500 stands for zero in the data rows.
In each game, the first row plays the second. By how much does the first row win? 15 means about a draw, 30 a big win and 0 a big loss. Wins can go round in a circle. Each row has two weighted sums of its numbers, A and B, taken from their middle values. A row wins by its A times the other's B, less its B times the other's A.
  504  516  505  441  430  529  560  472  432  650  585  537  540  484  615  517
  572  698  520  416  516  404  421  528  519  627  560  657  544  667  503  686 17
  505  451  476  601  686  657  430  620  652  405  489  469  432  439  432  430
  633  518  483  532  477  452  427  528  454  406  398  475  478  455  530  391 17
  394  406  427  328  590  570  494  602  462  521  625  427  464  487  527  490
  493  368  482  567  529  507  488  516  580  419  433  381  485  456  426  343 16
  335  468  499  485  639  462  733  483  560  331  316  463  488  553  567  622
  359  328  451  397  492  423  481  408  456  441  584  482  519  648  467  417 18
  557  581  363  412  470  613  442  392  470  584  601  378  478  384  573  558
  316  429  509  499  552  469  679  515  566  450  305  492  573  590  550  587 15
  549  520  478  453  513  525  520  396  407  545  530  511  551  501  586  479
  575  662  504  323  549  592  382  454  417  614  511  599  428  485  559  633 12
  524  511  523  521  540  600  437  534  649  408  488  378  317  408  389  484
  537  414  392  523  612  512  514  390  598  433  559  356  501  424  549  361 11
  524  547  570  414  572  675  516  531  537  391  534  496  516  449  610  546
  382  383  632  488  407  409  563  449  362  646  352  567  658  612  563  460 11
  549  535  375  622  547  512  570  550  531  453  415  428  431  402  477  498
  404  488  420  675  563  637  677  562  635  503  484  440  555  518  513  583 14
  474  480  488  614  441  410  396  420  517  605  392  549  565  617  462  499
  349  448  517  434  488  435  544  598  445  495  432  586  534  552  520  592 18
  519  565  550  352  474  473  489  497  416  664  565  535  575  565  592  571
  503  617  421  422  595  561  558  564  470  519  597  515  522  510  614  653 11
  463  454  562  351  509  438  531  515  455  478  423  480  527  645  530  473
  587  514  743  546  417  431  512  478  530  579  378  552  709  455  466  440 13
  530  590  436  406  512  503  444  366  416  450  520  502  504  520  657  592
  521  456  476  651  609  419  420  604  680  382  453  598  444  527  402  420 7
  454  581  476  492  640  460  598  574  620  516  499  479  570  577  480  651
  500  389  431  642  612  521  430  614  614  300  335  489  396  454  396  353 17
  512  539  327  363  488  547  736  303  412  519  629  314  442  378  625  531
  634  525  578  471  336  413  536  513  456  535  586  503  612  342  572  398 21
  642  577  499  485  440  499  539  355  360  651  594  508  595  404  566  456
  460  371  521  387  515  566  579  533  488  425  418  422  500  467  572  366 12
  449  440  614  430  436  485  514  427  462  432  521  552  556  518  583  460
  420  470  478  601  560  561  540  631  543  424  561  482  446  434  503  534 13
  632  593  511  596  568  479  393  482  567  425  518  607  490  403  586  492
  553  637  580  465  457  608  349  503  523  651  571  615  547  522  459  623 16
  618  509  543  407  495  640  551  509  421  512  570  338  418  246  600  397
  488  563  587  599  416  517  524  458  594  707  444  591  599  481  499  591 14
  680  553  643  519  348  505  329  569  428  527  482  491  523  412  512  393
  492  414  678  635  297  644  525  462  459  608  508  537  625  464  455  396 16
  550  587  378  533  549  651  486  599  582  495  510  549  473  410  500  564
  527  568  416  523  543  625  492  468  575  574  543  563  454  370  495  565 16
  494  488  389  451  475  444  473  420  431  543  478  377  526  513  577  490
  518  439  536  446  490  610  472  494  536  471  602  461  494  399  589  407 14
  496  521  456  409  468  545  449  483  421  547  591  511  469  402  534  532
  565  580  458  425  410  410  627  639  453  530  520  550  581  398  689  540 15
  383  450  573  582  449  486  587  547  542  663  318  580  678  587  401  556
  462  546  401  479  558  433  458  520  516  436  549  520  524  586  598  600 14
  458  409  668  346  381  388  529  361  380  560  459  390  701  643  521  425
  568  551  534  400  423  539  293  618  447  630  769  591  555  474  578  502 19
  378  425  646  552  410  469  470  619  475  626  449  640  510  589  400  516
  568  530  480  377  534  367  367  424  361  378  417  457  412  629  567  473 26
  522  526  318  626  672  495  478  533  486  420  398  410  444  449  505  508
  611  605  538  545  414  623  450  455  529  548  541  591  408  484  341  527 16
  505  548  510  516  428  410  532  491  522  624  463  545  562  590  464  563
  455  456  624  594  482  423  392  631  612  541  488  623  679  534  476  477 23
  458  501  506  518  432  559  367  614  563  621  608  568  564  579  432  543
  662  565  555  401  362  678  471  430  437  575  693  444  380  395  503  426 10
  532  500  439  567  586  614  462  552  586  350  564  564  355  464  369  466
  491  472  674  365  339  465  282  396  419  683  527  579  646  573  477  469 15
  493  496  455  522  372  564  382  433  449  706  567  641  562  571  411  496
  612  559  698  433  378  687  592  551  474  569  674  489  512  449  483  460 11
  560  545  604  401  489  507  541  427  353  406  503  423  435  536  594  507
  442  466  451  334  594  502  533  537  484  489  642  458  465  578  563  519 19
  534  458  420  370  490  399  656  464  522  403  599  294  572  407  707  417
  499  600  602  546  456  482  497  579  573  694  527  736  670  581  458  636 21
  534  454  548  431  408  591  481  441  453  480  573  440  398  489  469  398
  436  435  382  491  600  451  564  560  484  459  595  437  488  586  582  484 14
  609  677  525  384  414  458  565  314  359  581  603  466  606  594  796  628
  675  647  511  382  407  736  586  456  431  584  723  337  330  344  408  514 24
  325  383  492  359  527  392  586  572  395  534  425  487  598  698  603  521
  577  648  342  449  549  419  572  555  548  574  601  544  553  556  479  623 21
  370  399  583  644  541  472  414  584  603  487  446  710  489  639  256  493
  686  636  570  389  429  470  573  401  502  459  562  508  443  314  498  487 11
  499  483  520  608  432  456  329  400  507  645  435  648  618  563  409  479
  283  355  579  643  606  441  508  633  610  351  381  561  443  687  333  528 21
  552  512  611  514  300  513  379  438  387  546  609  538  507  394  451  462
  403  375  544  371  438  430  488  465  470  411  495  435  463  538  467  428 16
  514  578  485  398  631  563  444  643  546  496  635  592  441  501  530  582
  414  478  595  593  404  359  352  736  572  401  512  604  591  529  383  560 10
  462  490  509  538  488  557  471  599  524  556  557  598  415  405  471  524
  513  527  424  590  532  540  400  560  632  579  533  672  479  478  473  529 7
  389  363  493  680  522  519  544  711  570  405  344  458  510  468  435  433
  298  382  572  551  449  482  491  669  567  571  405  586  537  642  394  548 6
  398  454  336  477  610  537  507  575  455  510  450  375  420  586  407  534
  440  451  523  649  604  497  498  594  586  389  378  459  443  432  520  500 6
  528  470  408  648  568  458  580  500  509  462  433  437  511  384  585  433
  679  671  596  360  219  542  453  260  353  774  747  592  412  458  333  548 10
  513  556  405  457  576  562  633  505  473  407  602  508  492  466  617  560
  567  451  591  592  548  557  526  563  567  331  381  478  448  524  540  368 5
  552  454  443  690  636  492  389  630  643  285  353  476  381  462  386  390
  488  474  457  434  485  473  550  524  448  509  497  477  478  406  680  480 15
  407  443  659  555  326  347  397  575  508  569  448  664  561  573  364  520
  392  315  487  538  545  533  569  508  508  427  411  372  352  440  432  361 24
  398  414  405  584  595  522  486  715  585  454  412  543  451  473  435  482
  574  481  471  387  477  639  502  463  487  430  637  408  432  368  469  405 17
  583  581  461  464  431  472  510  530  408  539  453  546  525  503  582  524
  422  476  627  400  379  563  521  575  433  610  581  638  560  515  559  539 15
  501  515  538  578  385  569  412  485  545  683  442  621  548  473  434  518
  570  437  552  457  493  486  589  553  491  347  408  373  482  433  628  350 18
  541  507  478  566  509  605  375  540  637  440  588  507  357  477  421  469
  446  494  553  643  552  508  619  636  546  471  358  605  568  566  463  542 25
  608  518  465  536  530  517  424  515  550  433  565  393  406  354  477  427
  637  618  477  340  568  624  531  401  412  402  616  430  261  393  505  525 18
  422  423  508  568  582  476  480  512  623  470  495  514  539  549  430  479
  446  399  557  524  514  473  385  541  598  587  568  506  476  563  355  423 12
  413  499  514  601  578  469  564  514  552  431  388  426  560  489  580  583
  407  430  523  538  561  468  535  599  632  528  396  482  662  565  558  506 14
  461  488  584  660  406  588  346  582  506  593  382  687  519  537  367  520
  632  503  539  484  522  552  596  571  421  368  483  358  390  386  560  371 21
  525  518  478  464  405  591  480  628  474  574  615  523  527  421  591  490
  516  565  359  465  625  547  419  475  504  398  591  456  476  403  640  562 10
  498  502  488  573  508  479  508  493  564  614  493  487  476  379  510  502
  521  538  515  453  399  374  368  435  373  571  433  664  530  665  526  538 15
  549  558  469  455  454  435  610  401  432  536  558  415  449  515  415  523
  444  451  393  455  658  590  483  677  600  450  548  496  363  510  492  494 18
  540  581  396  525  593  486  536  540  542  373  485  543  536  501  619  573
  546  436  540  466  485  438  445  445  401  324  558  420  415  552  530  373 13
  392  585  488  584  578  569  528  526  547  531  365  609  421  498  356  712
  452  386  542  513  586  610  714  700  634  376  358  456  449  394  503  401 13
  513  483  481  453  452  544  659  388  535  418  560  402  489  399  599  465
  448  466  313  642  673  380  478  489  650  505  484  483  502  472  373  515 21
  518  531  478  502  601  526  403  452  518  439  472  473  468  455  569  522
  355  446  418  579  616  418  468  772  602  475  382  563  578  599  461  565 10
  467  488  475  650  565  543  651  575  570  480  344  532  500  480  536  517
  566  578  463  577  479  612  514  618  569  561  529  563  445  406  464  536 10
  366  352  539  594  557  545  657  505  649  450  448  428  500  383  489  439
  477  414  569  383  422  518  557  469  372  459  561  401  425  426  602  410 20
  541  567  605  471  412  482  532  501  384  553  435  531  633  580  545  550
  667  647  740  331  178  609  447  299  254  737  653  490  493  394  418  532 26
  630  464  459  509  509  508  421  379  417  453  527  356  283  436  412  323
  499  506  530  459  295  500  431  379  366  587  456  503  587  535  567  511 16
  570  530  430  540  656  536  494  464  663  396  549  385  454  339  486  467
  482  507  353  551  605  472  592  478  531  423  439  332  451  419  554  526 15
  505  547  448  588  569  518  496  446  525  494  453  504  507  457  488  563
  454  454  376  485  659  471  475  520  594  436  464  386  406  462  542  487 13
  543  561  398  469  551  455  587  394  469  444  508  404  482  513  664  541
  368  387  398  468  638  503  480  555  561  492  470  521  459  589  369  476 15
  370  328  589  474  451  317  473  468  465  415  308  462  630  635  479  401
  613  486  583  559  450  637  427  526  581  528  472  520  443  328  496  369 14
  522  532  527  533  333  408  398  418  280  602  425  584  591  549  588  519
  579  485  382  386  586  525  551  388  499  372  566  303  379  341  578  407 17
  388  416  391  512  575  539  579  530  560  520  346  464  414  563  404  500
  487  527  360  593  571  558  460  628  553  493  437  504  457  464  437  547 15
  513  544  559  594  451  427  485  631  511  491  463  625  518  618  444  548
  544  486  627  450  371  463  488  569  378  467  560  547  592  373  561  435 22
  631  559  527  329  551  580  348  340  429  423  610  515  474  429  631  448
  446  470  398  632  579  498  439  492  550  434  387  422  505  435  507  524 12
  583  447  465  650  462  720  487  492  520  392  503  321  371  357  529  344
  334  348  560  473  443  491  485  433  373  459  325  492  494  633  502  462 12
  490  466  392  451  550  459  525  430  388  448  441  454  483  543  580  468
  316  456  620  600  496  498  482  666  650  446  432  572  509  684  274  633 12
  531  555  394  582  611  545  530  564  534  451  476  445  406  512  459  548
  421  434  541  452  543  525  606  579  466  479  420  489  571  589  610  494 16
  661  577  688  320  347  593  399  502  319  592  632  407  538  382  595  445
  553  503  474  412  478  562  455  528  480  460  564  451  400  395  444  453 17
  532  728  600  406  412  393  535  382  297  671  456  695  531  607  477  769
  425  491  366  499  563  521  660  502  534  381  453  406  492  621  643  562 21
  661  529  498  523  406  620  482  432  530  496  585  374  432  387  439  376
  522  536  382  439  590  452  660  356  441  475  527  468  512  432  634  521 9
  474  627  444  537  354  379  467  527  436  755  519  740  644  728  357  695
  503  569  366  549  644  471  508  484  563  463  461  535  450  499  497  590 18
  412  418  599  362  438  515  553  479  499  506  472  464  451  620  387  476
  460  477  728  564  437  589  344  587  566  530  441  492  607  501  477  521 15
  613  688  391  347  451  521  439  353  336  662  639  435  378  427  459  634
  461  404  612  488  420  375  507  513  526  448  567  541  658  527  580  412 19
  600  545  510  465  434  543  300  623  429  460  628  553  417  420  586  462
  549  620  424  595  563  582  429  590  538  535  501  525  493  499  515  604 17
  388  422  565  626  410  529  454  671  492  527  372  603  497  632  382  513
  440  389  519  639  522  515  564  438  517  393  379  444  479  538  391  406 17
  707  596  519  485  446  605  412  347  570  460  586  430  414  362  520  423
  561  708  486  313  380  632  530  368  298  687  627  438  409  579  380  721 2
  613  599  500  624  455  438  451  524  483  471  457  539  561  495  563  517
  604  668  602  401  419  698  463  275  432  560  631  407  248  461  243  621 17
  503  525  563  582  455  510  488  596  604  504  548  595  493  593  289  533
  493  513  474  490  491  457  540  413  455  562  477  558  586  556  583  519 12
  340  398  390  441  617  327  577  639  485  420  400  529  601  615  573  518
  519  384  556  590  455  608  598  443  451  406  450  339  489  445  605  323 18
  529  544  511  462  355  438  533  585  406  657  561  643  579  508  549  534
  513  618  663  483  381  395  407  593  460  562  521  731  584  607  404  642 18
  622  525  632  515  351  707  319  461  487  472  542  529  574  430  545  418
  518  440  610  379  423  375  556  281  431  517  539  381  605  494  641  400 21
  591  545  560  418  477  416  365  411  430  435  494  436  459  472  563  468
  485  539  466  561  415  324  443  489  466  570  498  685  713  635  534  564 17
  356  508  635  550  417  568  472  577  503  634  415  689  594  544  419  655
  540  404  484  515  523  501  440  499  641  313  429  337  395  494  514  340 12
  432  534  405  444  663  400  444  534  557  535  462  633  493  667  434  618
  591  501  527  607  458  584  491  566  548  460  465  496  467  295  470  406 16
  543  406  513  416  469  451  626  446  424  453  501  382  519  371  592  332
  640  670  504  418  375  595  466  356  391  693  642  565  490  448  506  587 19
  507  441  762  382  214  429  405  350  352  650  495  506  625  611  483  415
  562  630  504  315  521  489  314  404  359  577  690  587  539  534  659  608 3
  479  453  574  559  536  451  459  583  557  464  448  447  497  514  505  457
  380  281  495  407  494  381  543  421  431  455  412  378  552  538  557  335 16
  359  387  521  532  489  326  605  552  617  441  409  607  561  651  269  491
  417  456  457  354  557  570  522  539  463  453  572  469  428  522  521  532 15
  456  510  557  491  436  397  598  407  388  639  527  570  622  606  509  556
  442  445  599  522  472  427  251  409  511  578  478  593  646  615  371  486 15
  518  418  497  656  520  419  465  525  489  320  410  387  385  373  505  368
  463  433  471  625  707  601  503  552  637  419  463  433  499  414  497  444 22
  509  426  474  412  457  352  529  347  423  461  501  405  533  468  528  399
  397  349  462  416  505  496  520  430  442  414  583  414  403  445  479  397 15
  284  359  477  431  490  447  638  632  394  475  322  506  529  601  486  532
  520  536  676  485  508  508  501  614  574  454  535  624  556  471  521  532 8
  528  534  343  427  503  472  619  460  410  576  585  484  564  472  581  519
  534  575  620  357  381  489  431  396  439  557  449  639  407  569  424  568 18
  425  399  537  419  493  465  401  451  436  455  494  501  569  606  430  449
  634  665  518  467  443  515  532  551  461  656  549  557  636  415  674  588 17
  341  396  613  480  422  250  472  630  644  472  459  571  617  735  169  522
  691  711  485  471  517  519  526  414  475  516  674  522  393  368  490  590 19
  401  545  340  518  591  172  570  495  506  623  438  572  578  635  379  652
  356  343  531  427  495  444  596  430  482  405  478  436  462  528  480  434 18
  630  603  574  613  423  398  213  559  592  477  478  620  570  438  509  505
  566  631  489  542  464  396  415  490  529  669  524  561  690  447  537  606 9
  386  416  343  493  603  364  524  359  447  412  459  576  612  697  555  511
  399  465  434  560  586  462  671  536  569  440  355  536  497  496  439  554 9
  727  703  527  416  438  745  388  418  352  539  696  380  240  305  422  535
  502  565  557  409  432  473  628  511  424  631  497  636  591  483  624  577 13
  615  610  502  571  431  528  616  567  560  626  579  577  554  439  478  527
  522  647  566  462  395  490  567  383  420  557  504  596  629  568  802  676 10
  546  611  466  553  567  631  364  460  544  460  573  482  277  468  266  599
  540  448  660  425  342  530  454  395  483  551  661  531  605  552  512  386 15
  503  448  478  453  699  421  497  444  575  284  357  504  438  466  621  426
  725  822  472  479  488  439  453  521  416  632  562  708  529  503  561  705 20
  523  594  571  411  389  498  647  501  369  616  554  572  546  468  548  595
  595  503  475  518  534  481  426  505  567  323  517  445  394  404  499  406 14
  564  399  415  479  555  496  471  355  446  296  563  357  417  391  508  299
  540  514  338  670  620  509  512  621  657  407  436  431  431  449  486  481 12
  370  333  593  534  594  393  540  596  652  375  392  418  530  621  471  410
  680  612  586  484  407  626  404  499  469  494  665  465  392  367  527  465 15
  615  658  513  565  494  556  371  520  514  630  565  535  498  477  470  595
  554  575  438  391  520  381  338  319  361  588  578  528  451  469  345  546 14
  570  566  377  414  523  576  592  377  437  529  605  475  453  416  583  524
  592  539  474  463  431  595  486  561  415  498  623  408  561  423  579  455 14
